Rotation paths and how fast each direction turns (degrees per step):
Each turn is a multiple of 5 degrees from 10 to 175, or 0.
Each row of a path follows its step; steps can be skipped.
Path 1:
step 0: [-13   3 -25   6 -10   6  -2  -1  -3  43  -6 -29  10  31 -14   8   8   2
   9  -1  21  -6  -9  -2 -16  16   0   4 -19  -4  -9  -7   1   9  -2  13
  12   7   4  30 -21  23 -11 -38  -8  -1   1 -15  34   5   3   1  15  12
 -22  15 -27   6   7   4  30  13]
step 2: [ -8  10   8  11 -18  -2 -14   2  10 -11  23   2 -39 -20  35  22  -1  19
  -5  18  14   2 -32   7  -6 -23   9  18 -15  18  28  -2 -32   5   0  -7
  20  -4 -11  16   7   2 -15  -3  -8  11  13   7  21  -8   7  -1   0  17
  22 -19   9 -16  -3  12 -14  20]
step 3: [-11  -3 -10   3  18  17   8   4  -3   9   7  -3   6  -1  -5  17  -2   7
   4 -10   4  14  14  -9  14 -16   5   4  14 -28  16  30  -7  10  -7   0
  24 -24  -9  15 -17  -5 -32  32 -10  24  -1  -2  -8   6  -3 -31  20  35
 -18  22  39   1  14  -4  -3 -18]
step 4: [  0  -4  -7 -26   8   5  -8 -14   1 -16  17   7  14  26  -2  16   9  31
 -18  -5  23   3 -18  26  -9   8  -2   7   5 -26  -9  -6  11  -5 -12   8
   0 -16 -25  -1  21  17  18  14  -5  -2 -29  17 -13   7  29  14  18 -12
  -3  25  -2  28   7  -7  18  28]
step 5: [ 11  25 -27  -7  19   2  -4 -15   0  -6  15 -25  -8 -28  -9  18 -23  39
  12   3 -27 -13   2  16 -16 -36  -3  -5  -9  -2  -5 -25  20 -20   1 -15
   3  39  20 -11  -3   1   0   9 -19   0 -15  -8 -14   8 -16 -10   0 -22
   5  -1   0 -12   8  -3   2   1]
step 6: [-12   2   2   4 -13  -1   2  -9  11 -17 -12  13   1 -13  15   9 -26  35
   0   3  15  18  28 -24 -21  12  18   9 -16 -22  12  23  22 -24  20  16
  -1  14  -6   0  22 -12  -6  20   4  -7  14   1  24  -2  -1   2 -22  20
 -18 -22 -21 -18   1  24  20  -7]
step 7: [ 18 -10 -19  16  -8   7   7 -32  -1  26  13  21 -30  16  19 -24   2  14
   8   7   1   7  11 -20  -3   2 -10 -15  26  18  -9  11   2  21  21  26
  -2   8   3   5  13   0   4   3  21   7   2   1  15  32   2   3   3  -9
  -5  35  23  -4  39  -5  17 -12]
step 8: [ -5   3   8   7  -4 -26  13 -44  -7  -8  -4   1  13  19   4 -21   8  12
  21 -10  11 -12 -10 -27   8  -1  16  11 -15  -3   3 -17  -6   8   7 -39
  10  28 -13 -14   2 -24  -5 -15  12  26 -27 -13   0 -17   5   6  30   1
  10  24 -14  19 -10  -5  -3  10]
step 13: [ 25  11   6   5 -22   5 -27  21   8  13  26 -10   0  13  26  -2 -22  -2
 -11   0  21  10 -20   4  -5 -18 -31   6 -18 -11  27   5 -12   3   1  11
 -23  34  10 -30   0 -29   7  -9 -20  -6  14   9  13   5  -8 -11  -1  -8
 -20 -19   3   7  -5 -14  10  21]
step 16: [-16  10  -9   3  26  -6  -6  -1  -3  -4  39  17 -23   7 -20 -15  -4 -11
  17  14   3  28  -7  -5   7  -7  23  -5  -4 -13   9 -28   1   7 -10 -19
  35  25 -10 -18 -15  38  -5 -13 -31   0   3   6  -6   5  13 -10  -4 -12
   3  -3  -1  -5  -5 -31  22  -4]
[  0  -5   4   6   5  -3 -10  -8   1   0  -6   0   4  -4   1  -4   4  -2
   2  -6   0  -7   7  -6   0   1  -7  -3  -4  -8  -2  -6  -6  -5   4   1
  -6   2   0  -1   7  -3  -1  -3   6   3   3  -2   3   1   2   4  -8  -5
   3   1   5   3   3  -3  -4  -4] -> 25
[ -1  -1 -12  -4   1  -3  -2 -12  -2  -1  -1  -2  -6  -2  -8   3   0  -5
   3  -6  -4  -1  -4   5  -4   5   0   3  -4   1  -8   2   0   9  -4  -4
   2   3  -3  -1   4  -4   5  -3  -1  -3  -5   8  -4  -6  -3   9   0   0
   1   5   1   2  -5   0  -3   0] -> 100
[  2   3  -2   4   5  -1   8   2  -2   0   1   7   2  -5  -4  -5   8  -3
   6  -4 -10   5  -1  -1   1  -2  -1  -8  -2  -3  -2  -3   2   0   0   4
  10   3   4  -4  -1  -2   3   8  -4  -1   3  -6  -4  -2  -3  -3   2  -3
  -6   1  12  -4   2  -1  -3  -1] -> 170
[-2  2  7 -4 -1 -2  7 -2 -2  1  3 -2  4 -4 -3  6 -7  3 -1 -3  2 -4  4 -1
 -6 -5 -3  0 -3  0 -1  3  6 -1 -9  1 -1 -1 11 -2 -1  8  6  2 -2 -6  0  1
 -4 -2  5  4 -6  4  2 -3  5 11  7 -1  3 -4] -> 55
[  2  -5  -2   2   1   2   1   5  -8   4   0  -4   0  -4  -5  -4   1  -1
  -4   1   0  -1  -2  -1   8   0   4   3   1 -11   9   0   2  -1   0   4
   4   6   8   1   9  -1   1  -9   1  -4  -9   5  -1   2   2   1  11  -3
   1  -2  -3   2   4   3  -3   1] -> 85
